In the data rows, the value 128 means zero.
Here are some points, one per row:
[108  89 103 103 104 100 101 123 124 253 241 104  99  98 104 132  85  90
 116 138 230 179  89  58 188  84 211 153 154 201  56 118]
[194  99  93 111  87 101  94  91 144 106  71 119  74 190 104 159 111 109
  89 122 120 121  89 136 145 159 151 103  85 102 130  91]
[ 61 132 177 141  99  91 100 104 120 102 121  68  89  92 135  84  97 121
 134  91 123  60 126 229 159 172 123 109 107 114 124 120]
[108 104 165 210 108 106  90 111 141  93 124 163 227 118 118  98 130 107
 106 120 145 115 107 127 124  76 203 173 185 162  86 127]
[157  58  88  89 105 107 109  85 111 108 112  99 133 134  96 118 108 111
 129 111 103  88 250 183 141 120  99 116 114 115 112 110]
[111  44  61  73  91 110 105 115  97  82  97 255 138 109 103 131 110 125
 124  86 107 145  83 210 128 165 127 121  86 124 108 104]
[229 128  79 120 121 117 116 111 122  99 140  83 158  80 152 128  84 124
 126  93 160  73  84 231 164 166 100 137 112 102 124 114]
[121 114 210 178 153 129  68 172 136 110 117 241 148 100 111  95  87 146
 110 115 161  70 143  82 105 118 204 155 132  77  98 103]
[104 111 128 153 162 132 193 177 115 130 136 121  96 194 125 114  93  80
 137 116 103  97 125 113 103 147 198 187 186 175  73 112]
[148 224  74 106  98 146 113  74  82 157  91 115 102 104  70 127  96 147
 111 104 156  90 106 112 111  98 123 135  82 148 242 198]
[ 42 153 122 146 164  42 107  98 121 125  81  95  84 106  98 107  83 164
  98 120  58 109 152 166 219 170 107 108 129 116 103 121]
[205  87  94  99 103  86  85 104  92 104 112  97 111 194 167 101 115  82
 167 143  89 133  69 125 162 132 152  94 128 109 105  95]
[118 118  66 158  97 136 140 193 149 159 118 118 106  92 185 210 151 201
 172 101  84 129 130 102  93 113 103 112  71 131  61 205]
[ 83 110 160 157 166  99  45  98 106 124  97  84  95 111 113 120 109  91
 119 116 115 105  81  83  68  87  47 106  93  88  95 109]
[ 76 160 114 109 161 121  76  96 103  96 111 247 201 107 116 136 165  67
 100 144 135 141 100  92 150  93  97 123 124 125 200 216]
[126 107 120 137 132 161 212 134 124  95 131 103 120  81 117 126 183 250
 185 197 184 119  78 105 154 154 143  70 121 110 117  68]
[121 126 148 139 138 202 177  97 105 131 101 161  76 118  93 224 222 155
 194 181 100 130 146 115 139  97 209 167 149 184 102 116]
[114 118 108 146 152 113 197 144  70 165  75 132 119  93 168 173 231 182
 219 136 126 140 127 125 100 125 130 162 197 182 203  77]
[104 176 170 160  54  87 162 130 106 120 136 163 217 122 108 126 101 147
 108 111  74 127 166 216 177 189 104 124 108 134 105 126]
[223 122 100 114  94  86  80  70 139 115  93 103 107 208 171  67 157 122
 117 146 112 126 125  93 129  98 182 217 150 201 112 124]
[144  44 108  67 105 101 100 104 113 114  89  88 162 101 109 119 169  95
  86 113  53 135 255 161 139 117  95 108 113 120 112 103]
[109 114 206 149 210 143 141 125  93 121 148 106  93 214 153 115 122 160
  70 116 151  89  88 152 133 178 123 107 109  86 116  78]
[ 87 101  89 108 105 121  92 126 130 213 255 118  88  97  95  89  99 124
 113 111 173 218 107 128  84  94 227 162  91  63 114  97]
[110 151 203 104  55 124  92 138 113 102 116 191 212 105 121 121 114 108
 108 140  99 117 107 111  96 129 121 234 231 133 151 123]
[113 115 147 221 197 183 107  77 113 107 155 126 120 190 240 178 182 101
 158 130  78 145 141 213 151 211  81 112 122 110 130  88]
[202 102  86 107 106 105 104 113  84 113 115  88  88 161 119  89 110  98
 166 103 130  70 100 144 151 248 100 110 115 129 103 120]
[ 99 110 123 100 137 124 195 136 195  82 191 113  96 185 128 100 123  92
 119  76 130 112 102 117 124 121  91 119 108 173 173 176]
[ 87  86 103  94 104 132 108  88 153 255 168 124 102 104 127  98 151 126
  49 140 230 198 116 152 180 195  98 109 136 100  98  99]
[ 59 185 103 136  51 190  76 160 105 108  80 109 142 121 105 104 168  90
 106 105  83 152 128 133 183 195 107 103 101 120 123  96]
[180 234  95  98 127 112 128 118 127 114 123 127 201 112 102 132 140 123
 105  92 130 147 113  76 148 108 193  70 114 111 116  91]
[ 99 112  53 166 184 191 184 194 159 147  94 117 114  56  86 121 102  71
  61 154  71  87 167  97 118 133 156 219 193 151 144 105]
[108  99 163  61 132 132 176 179 146 121 149 107 111 168 172 122  99  99
  99 114 112 124  95 162 123  95 106 105 146 144 199 181]
[132 105 137 192 172 198 197 118 104 123 171 108  86 144 100 113  98 120
  68 121 120 101 114  88  76  72  39  84 108 105  69  88]
[120  89 162 225 122 197  74 101 111 154  85 126 206  89  93 127  97  97
 114 119  97 138 122 101 122 106  87  99 179 246 192 142]
[133  89 176 159 184 218 169 109  58 144 137  73 130 124 134 102  98  68
 122 138  85 141 101 119 113 110 106  86 142  86 122 255]
[100 196 108 181  80  76 103 130  96  87 160 115  97 144 164  86 172  91
 114 110  95 110  99 104 149 147 163  87 138  76 119  91]
[114 186 151 164  73  75 150 120  79  89 108  98 104 136 126 125  92 133
 152 238 212 191 255 197 120 152 121 120 107 110 115 128]
[122 104  75 108 147 129 176 173 152  74 159 112 138  77 134  94 201 199
 158 213 196 158 104 125 120 112 120 192 212 141 175 114]
[215 207 118  92 120 115 124 128 112 118 140 101 160  71 116 134 101  95
 139  87 147  86  75 144  83 122 171  93 107 109 112  89]
[137 109 168 134 167 171 154 106  87 128 112 102 108 107 147 232 162 221
 198 118 146 111 115 147 165  62 210 167 210 123 109 114]
[ 85 144 148 139 149  69 105  81 106 110 125 135 213  96  96 101 165 114
  99  96 132 129 111 100  81  89  94 128  89  68 105 214]
[201 211 104 106 107 117 105  91 123 147  85 122  78 124  79 118 178  87
 101  97 124 109  95 115 102 110 113 204 190 163 179 116]
[110 220 111 129 131  92 127 102 128  84  72 113  90 113 127 146 147  90
 104 178 232 239 242 138 130 111  97 108 106 108 113  91]
[102 113 118 120 120 133 180 112 203 134 118 137 108 169 214 119 123 111
 146  99  93 152 131 103 119 117 121 104 145  72 133 226]
[111 116 215 146 170 238  86  78 135  72 146 104  98 117  82 150 184 213
 243 171 139 113 182 173 190 241 100 108 117 127 116 144]
[131 101 115 139  94  94 107 152 236 210 203 115 117 104  98 122  74 101
 121 186 194 206 119  97  83 123 126 187 147 182 219  78]
[ 98 154 168 176  93  88 140 124  85  63 120 110  76 115 112 133 120  96
 122 149 255 193 211 179 208 197 123 126 119 121 104 164]
[117 104 137  75 182 188 201 124 153  97  67 121 111  96  80  80 168 127
 165 255 187 179  86 110  76  96  75 104  97  89  73 157]
[224 174 105 115 102 118  83  78  99 135 112 113  77 184 151 108 100 145
 111 136  97 124 150 110 106  91 114 153 130 142 205 199]
[118  56  65  87 112 113 108  91  97  99 151  76 221 106  97 119 102 147
 112  96 140  48 255 133 109 130  95 104 121 101 124  92]
[117  36  60  76  82  96 113  94  94  90  91 255 159 113 112 142 110 104
 103 143 155  88  93 124 127 118 204  88 138  99 113 104]
[105 113 110 121 138 154 177 195 129 147 121 124 118 197 156 105 104  97
 132 121  92 133 161 127 129  95 124 122 157  86 207 188]
[130  63  89  75  98 112 117 106 101 117 105 255 112 102 130  96 115 104
 156 101 115  97 255 119 152 106  84 110 112 113 111  78]
[215 202 102 102 123 109  99  89 109 121 123 102 115 133 135 108 101 147
 106 105 116 139  94 104 109 119 107 163 255 173 144 139]
[104 126 118 115 121  82 100 168 181 255 220 114 148 152  57 154 214 150
 196 226 118 103 154 203 156 179 107 109 110 114 110  89]
[ 98 103 127  92  92 130 149 154 172 158  85 111 125 169 193 149 115 210
 134 106 138 112 127  90 108 143 123 136  79  85 141 219]
[133 113 220 202 154 196 175  82 147 115 180 203 196 101  90 127  95 102
  97 130 108 104 111 144 139 121 138 100  81 125 116  88]
[128 117 136 211 255 161 149  74 107 155 127 238 208 112  79  72 105 169
 113  87 111 171 119 103  97 114  93 108  81 155 151 237]
[131 101 117 108  95 126 106 221 200 142 169 103 128 107  62 135 141 110
 159 255 168 144 108 124  97 118 125 122 110 125 161 229]
[ 66 186 135  80 140  71  77 121  75 138  93 124  52 158  67 134  99 157
  74 145  65 110 103  94  75  58  66  79 110 102  82 101]
[126 100 171 224 211  99 103  66 104 102 105 105 105  87 106 195 199 165
 215 212 123 153  99  86 128 151 167 108  86  80 148  92]
[200 244  97 111 134 126 142 139 133 147 114 255 178 124 136 104 109 147
 136 126 126 102 146 182 182 172  98 121 120 120  98 108]
[107 129 132 121 199 234  97 118 107 116 125 109 115 144 204 211 158 179
 147 126 128 118 155 128  95 115 197 166 172 159 120  93]
[113 114 156  77 133 142 177 163 173 139 102 106 166 192 189 198 103 105
 172  73 182 114  88  71 115  92  31 114 102 104  52  74]
[ 73 155 162 132 143  93 107 136 128 119  88 211 226 131 115 126  98 111
 144 106 119 135 125 152 205 191  99 122 112 118 105 107]
[ 84 188 109 115 112 114  96 102 101  73 180 110 236 105  99 124 119  99
 141 101 100 135  98 111 112 112 111 198 196 190 163 118]
[218 194 107 104 129 112 118 136 107 100 162 128 128 127  96 115 103 120
 138  95  77 146 111 167 147 113 158  78 134  94 119 104]
[110 111 120  95 115  65 114 174 199 157 162 114 112  99 107 182 202 234
 226  64 110 122 114  97 163  98  95 163 152 165 187 127]
[204  88  90  96 102  86 122 113 100 126 102 179 247 129 111 117 130 125
 110 125  97 164 106 101  63 141 212 133 123 107  99 110]
[255 176 119 111 138 124 121 145  99  63 147 113  95 102 130 113 114 110
 147 105 220 255 246 142 103 129  92 104 104 121 113 100]
[104 107 133 128 141 152 193 172 124 137 115 112 118 205 129 106  80 151
  89 111  87 153 151 101 115 128 109 171 164 197 183 111]
[116 107 151  95 114  96 192 152 114 121 171 125 123 146 179 221 198 124
 155 111 104 131 110 121 120 120  91 125 118 136 223 157]
[134 107 121 103 115  87 122 190 199 162 153 126 118  83 109 133 133 219
 172 236 140 129 131 131 148  68 120 101 150 181 198 163]
[114 112 105 128 111 129 170 186 154 153  95 131 130 205 184 179 140  99
 111 123 162 100 135  91 136 117 124  66 124 130 119 217]
[111 118 116 106 123 155 144 158 153 107 174 126 105 130 214 173 146 190
 126 102 119 108 116 106  98 101  96 108  86  93  89 180]
[213 176 126 106 112 110 122 151 104 141  89 122  88 138  96 170 101 121
  63 169  66 130 152 146 234 162 108 127 110 120 101 123]
[126 119  98 139 106 115 154 230 179 106 155 124 112  81  91 128 147 173
 199 226 149 128  93  79  85  92  64 112  84 101  56 112]
[119  91 163 108 117 130 223 164 181 129 116 113  84 112  92  90  85  71
 125  94  89  99 125 120 104 141 101 172 190 138 181 145]
[ 80 196  96 126  71 122  90  65 109  90 143 119  74 159 100 118 110  98
 125 135 102  84 110 102 102 129 127 202 187 190 154 128]
[139 121 134 134  93  85  85 150 251 179 230 119 128 153 192 230 159 108
 162  80 112  71 131 105  97 130 105  82 170 131 179 178]
[208 204 102 113 132 129 128 113 175 133  75 114 142  86 116 122 110 138
 102  84 151  87 195 216 192 184 104 134 126 118 101 140]
[101 113 111 128 134 101 217  84 143 140 147 128 112 165 237 117 119 135
 108 131 137 104 104 110 122 121  90 160  74 154 215 158]
[114 114 178 169 152 234 104 141 132  95 133 116 111 255 148  96 160 131
 118 122 166  95 135 116 203  93 163 123  59  86 155  68]
[140 229 141  45 113 116 117 116 111 129 128 123 199  63 167 101 101  86
 149 159 108  74 117 111  53 140 229 110  82 164 123 105]
[134 109 246 201 124 138  92  94 111 142  97 113 123 195 208 203 156 184
 124 111 107 160 122 116  94 125 194 136 112  91 114  81]
[112 101 134 141 151 168 211 159 183  84 140  97 131 157  45  82 128  89
 112  70 127 129 116 120 101 138 220 150 188 153  97 115]
[190 225 115  93 120 112  91  82  97 131 130 118  97 216 118 116 121 112
 145 133 122 110  98  87  80  92  87 109 102  93  75 190]
[ 99 116 116 109 173 150 157 167 124  96 137 112 124 181 234 133 150 139
 108 122 130 120 103 147 135  93 155 220 114 239  85  84]
[104 107 124 102 158 134 140 245 124 139 133 108 124 201 128  70 112 177
  94  94 134  97 136 119 109 127 119 193 120 165 209 125]
[ 97 105 160 132 206 150 193 161 190 112  58  87 111  78  58  95 121  79
  95  57  90 165  94  99 122 136 217 137  64  97 120  97]
There is one direction along which these points spread out most. Take the direction at right angles to it along which they spread out most. Go by this last direction. Where along it does each point below lie, from 0 to 99? The average is 50, and the first point in the table lies past the average. One standard deviation of the points above along it is 16.
[109  90 209 183 197  92  64 129  99 144  87  75  72 110 158  67 122  98
 109 115 150  67 147 141  85  98 221 139 137 209 123 121] 56
[150  98 216 200 159 143 104 111 101 137 139 255 118  79 108 114 105 120
 100 114 148  84 115 113  96 119  80 133 176 176 195 164] 63
[113 119 156 140 173 152 165  80 113 113 129 121  95 127 150 221 167 167
 210 109  91 140 133 127  92 129 194 220 146 143  99 110] 38
[213 181 106 107 111 116 128 127 102 133 124 113 142  92 115  92 168 142
  72 123 103 106  90 144 157 146 117 136  85  95 115  97] 52
[121 111 197 231  31 159 105  94 114 105 151  95 122  73 144  67  96  99
 148 102  81 131 107  94  99  53  64 110 103  90  76 157] 51
[129  94 190 184 206 205 136 164 103 156  86 125 205  79 103 123 103  88
 106 116 141  95 141 165 208 148 102 114 108  94 127 103] 34
[ 86 129  67 157 137 169 184 149 201 133  98 136 104 178 217 123  74 106
 122 137  74 151 112 160 100 113 189  45 155 108 111  47] 48
[ 98 115 125  89 133 130  86 144 188 224 255 148 100  98 153  85 142 122
  85 148 147 241 218 186 139 227 113 107 130 126  93 120] 34
[ 84 188 138 106  63 129 120  92 118 142  87 119 189  94 116  96  92 156
 129 120 125  94 119  92 111 117 206 105 112 129  95 101] 59
[ 94 120  57 123 190 121 124 200 147 140 126 105 125 170 190 192 107 119
 123 120 140  90 126 120 115 118 115  95 134 116 130 219] 51
[207 104 107  90 115 104 114 124 103  73 153  92 135  77 130 140  92 116
  92 139  61 117 134  84 223 179 135 105  96 116 124 121] 50
[101 104 156 134 109 133  62  99  80  70  46  96 106 104 119 138  79 151
 101 177 255 255  65 128  98 122 115 130 192 185 209 155] 54
[ 93 100 109 101 114 119 108 114 174 255 181 125 116 119 113 115 103  93
 144 188 154 224 109 188 213 142 114 128 109  96 105 101] 36
[121 111  95 144  64 131 146 208 147 159 111 122 114 131 113 180 255 205
 153  73 131 129  99 130  88 104 106  82 109 107  76 200] 36
